a =
[[ 32 -31  32   6  41  19]
 [ -5  18  -6  -8  -9 -11]
 [  8 -17  17  23  18  21]
 [  4 -25  18  41  19  33]]
a[-4][0] -> 32
a[2][2] -> 17
a[-1][-5] -> -25
a[:, -4] -> [32, -6, 17, 18]
a[-1][-6] -> 4
a[2][-2] -> 18
a[2][1] -> -17
a[-4] -> [32, -31, 32, 6, 41, 19]
a[:, 5] -> [19, -11, 21, 33]
a[-3][-6] -> -5
a[2][0] -> 8
a[-3][3] -> -8

M = 88  60  55  53  17  54  42  16  30  63  23
M[0]: 88
M[6]: 42

W =
[[-36 -14   1 -10  30]
 [-41  -1  -3  -7  27]
 [ 28 -39   6 -11  -3]
 [ 28 -38   6 -11  -3]
 [ -5  39 -21   5 -22]
 [ 28 -39   6 -10  -3]
 [ 10  34 -20   5 -28]
 [ -4  38 -21   5 -22]]
W[0,0] => -36
W[7] => [-4, 38, -21, 5, -22]
W[6,3] => 5
W[4] => [-5, 39, -21, 5, -22]
W[:, 0] => [-36, -41, 28, 28, -5, 28, 10, -4]
W[5,0] => 28
W[6,4] => -28
W[5,1] => -39
W[:, 1] => [-14, -1, -39, -38, 39, -39, 34, 38]
W[7,2] => -21
W[7,4] => -22
W[6,2] => -20
W[0] => [-36, -14, 1, -10, 30]
W[7,3] => 5
W[3,3] => -11
W[2,0] => 28
W[3,4] => -3
W[4,3] => 5

B =
5  6  4  9  8  4  2  8  6  2
7  6  7  3  2  8  8  4  5  9
4  5  4  4  5  8  7  4  7  7
8  8  6  9  5  4  3  9  3  3
6  6  5  8  6  5  4  8  5  4
B[0][0] = 5
B[3][0] = 8
B[3][2] = 6
B[:, 9] = [2, 9, 7, 3, 4]
B[:, 5] = [4, 8, 8, 4, 5]
B[1][2] = 7
B[1] = [7, 6, 7, 3, 2, 8, 8, 4, 5, 9]
B[:, 0] = [5, 7, 4, 8, 6]
B[:, 4] = [8, 2, 5, 5, 6]
B[3] = [8, 8, 6, 9, 5, 4, 3, 9, 3, 3]
B[3][1] = 8
B[0] = [5, 6, 4, 9, 8, 4, 2, 8, 6, 2]
B[3][8] = 3
B[2][6] = 7
B[3][4] = 5

m =
45,64,155,95
46,86,169,158
46,164,99,191
46,113,196,140
46,105,151,142
45,194,7,195
46,127,137,157
46,45,142,87
46,10,56,102
45,8,40,99
46,130,134,158
46,21,39,89
46,191,8,201
45,186,89,52
46,196,30,137
46,193,53,93
m[0,0] -> 45
m[10,2] -> 134
m[4,0] -> 46
m[:, 0] -> [45, 46, 46, 46, 46, 45, 46, 46, 46, 45, 46, 46, 46, 45, 46, 46]
m[0,1] -> 64
m[:, 1] -> [64, 86, 164, 113, 105, 194, 127, 45, 10, 8, 130, 21, 191, 186, 196, 193]
m[1,0] -> 46
m[6,3] -> 157
m[1,2] -> 169
m[5,1] -> 194
m[14,2] -> 30
m[6,2] -> 137
m[8,0] -> 46
m[13] -> [45, 186, 89, 52]
m[:, 2] -> [155, 169, 99, 196, 151, 7, 137, 142, 56, 40, 134, 39, 8, 89, 30, 53]
m[3,3] -> 140
m[4,1] -> 105

A =
[[-20  18  25  18  37 -15   1  21  14  -9 -15 -24 -11 -10]
 [ 11 -11   6 -16 -27  13   3 -12  14  -5  -8   7   2   4]
 [ -2  -4 -20  18 -12  -6  -2  -5 -21  16  20  22 -13   7]
 [  5 -19   2   1 -32   4  15  -5  17 -16 -23  -5  -9  21]
 [ -2   3  32  -4 -22   7  -4  -5  32  -3 -15   4 -17  -7]
 [  1 -16 -16   8  12  -7  22  10  -3 -24 -19 -24  10  21]
 [  0 -19 -31  25 -17 -12  15   1 -21  -1   5   7 -13  27]
 [ -9  21  29 -13  42   1  -7  14  17 -11 -13 -27  16 -24]
 [  1 -14 -12  18 -42  -3   6 -10  -3   9   3  22 -26  21]]
A[0,0] => -20
A[4] => [-2, 3, 32, -4, -22, 7, -4, -5, 32, -3, -15, 4, -17, -7]
A[2,6] => -2
A[6,7] => 1
A[0,9] => -9
A[2,0] => -2
A[0] => [-20, 18, 25, 18, 37, -15, 1, 21, 14, -9, -15, -24, -11, -10]
A[6,6] => 15
A[8,12] => -26
A[5,3] => 8
A[8,1] => -14
A[7,3] => -13
A[0,4] => 37
A[0,3] => 18
A[3,5] => 4
A[:, 1] => [18, -11, -4, -19, 3, -16, -19, 21, -14]
A[5,7] => 10
A[2,4] => -12
A[7,6] => -7
A[:, 12] => [-11, 2, -13, -9, -17, 10, -13, 16, -26]
A[3,1] => -19
A[2] => [-2, -4, -20, 18, -12, -6, -2, -5, -21, 16, 20, 22, -13, 7]
A[3,13] => 21
A[8,10] => 3
A[2,1] => -4
A[4,11] => 4
A[5,11] => -24
A[3,9] => -16
A[4,12] => -17
A[:, 7] => [21, -12, -5, -5, -5, 10, 1, 14, -10]
A[8,0] => 1
A[:, 6] => [1, 3, -2, 15, -4, 22, 15, -7, 6]
A[3,10] => -23
A[7,0] => -9
A[8,3] => 18

arr =
array([ 12,  15, -25, -10,  24, -30,  -6,  12,  -8,  45, -13, -12,   8,
        -2])
arr[0] = 12
arr[8] = -8
arr[4] = 24
arr[-4] = -13
arr[1] = 15
arr[11] = -12
arr[6] = -6

data = 7	2	7	8	8	3	8	4	8
data[0]: 7
data[2]: 7
data[1]: 2
data[3]: 8

x =
[[-25 -21  34   0  29  17  14  27]
 [ 10  23  -6  29 -27   9  13  12]
 [-22  29  -4 -30  19 -21 -11 -17]
 [-34   7 -10 -31  31 -32  13  35]
 [ 35   0  -6  10 -35  10   4 -28]
 [ 14  22  35  -2 -32 -21 -19   4]
 [  5   2 -12   8 -10 -14 -29  23]
 [-10  31  31 -29  18  21  12 -26]
 [-31   8 -25  16  -4   8  26  35]
 [-21  -3  14  31 -18  29 -28  16]
 [  5 -31  14 -25 -18  27  19  -4]
 [ -3 -12  21 -24 -16 -16  -1  -6]
 [ 32 -13 -16  11 -20  26  31 -16]
 [-27  -9 -29 -30  -4  -9   1  -3]
 [ 13  22  25   0  33 -32  -1  19]
 [-28 -29  22 -19  17 -25  29  14]]
x[-16][0]: -25
x[-4][-7]: -13
x[-15][-1]: 12
x[10][7]: -4
x[:, 2]: [34, -6, -4, -10, -6, 35, -12, 31, -25, 14, 14, 21, -16, -29, 25, 22]
x[-5][-8]: -3
x[12]: [32, -13, -16, 11, -20, 26, 31, -16]
x[13][0]: -27
x[-13][0]: -34
x[:, 1]: [-21, 23, 29, 7, 0, 22, 2, 31, 8, -3, -31, -12, -13, -9, 22, -29]
x[:, -5]: [0, 29, -30, -31, 10, -2, 8, -29, 16, 31, -25, -24, 11, -30, 0, -19]
x[-15][6]: 13
x[-5][1]: -12
x[9][-5]: 31
x[-4][-4]: -20
x[4][-1]: -28
x[8][-1]: 35
x[6][-4]: -10
x[8][1]: 8
x[12][0]: 32
x[4][-4]: -35
x[-11][3]: -2
x[14][7]: 19
x[8][2]: -25
x[8][-2]: 26
x[14]: [13, 22, 25, 0, 33, -32, -1, 19]
x[10][0]: 5
x[-7][0]: -21
x[:, -4]: [29, -27, 19, 31, -35, -32, -10, 18, -4, -18, -18, -16, -20, -4, 33, 17]
x[8][-3]: 8
x[0]: [-25, -21, 34, 0, 29, 17, 14, 27]
x[12][-2]: 31
x[9][-3]: 29
